In the rows, 100 means zero.
One turn sends every row of this set to another row. A few are shown first. Where does it send the rows asked after them?
J910: 62; 81; 100; 94; 78; 106; 118; 99; 106; 78; 82; 93
J186: 86; 87; 84; 109; 74; 60; 65; 91; 126; 50; 98; 70
J134: 76; 79; 96; 102; 66; 63; 65; 87; 125; 61; 98; 89
J290: 92; 96; 75; 110; 95; 107; 106; 116; 108; 59; 89; 56
J648: 102; 61; 105; 115; 107; 92; 110; 83; 133; 87; 74; 99
J829: 97; 90; 86; 110; 112; 45; 105; 77; 118; 76; 91; 83
J330: 105; 97; 109; 96; 91; 120; 73; 111; 118; 78; 83; 94
J922: 78; 89; 86; 104; 65; 52; 82; 95; 109; 56; 96; 85
J798: 90; 103; 116; 94; 94; 94; 116; 92; 112; 64; 62; 86
J830: 77; 88; 69; 116; 111; 100; 126; 77; 112; 70; 98; 96
J502: 102; 79; 91; 106; 100; 62; 76; 95; 116; 99; 104; 108
J98: 82; 119; 86; 101; 104; 119; 93; 87; 116; 51; 94; 74
J730: 116; 79; 69; 124; 113; 109; 88; 105; 120; 80; 103; 86
J651: 89; 67; 107; 104; 92; 118; 81; 99; 141; 74; 81; 67
J908: 86; 91; 75; 111; 116; 75; 73; 69; 131; 75; 117; 85

J651 goes to J910
J798 goes to J98
J908 goes to J502
And these:
J830 goes to J730
J186 goes to J134

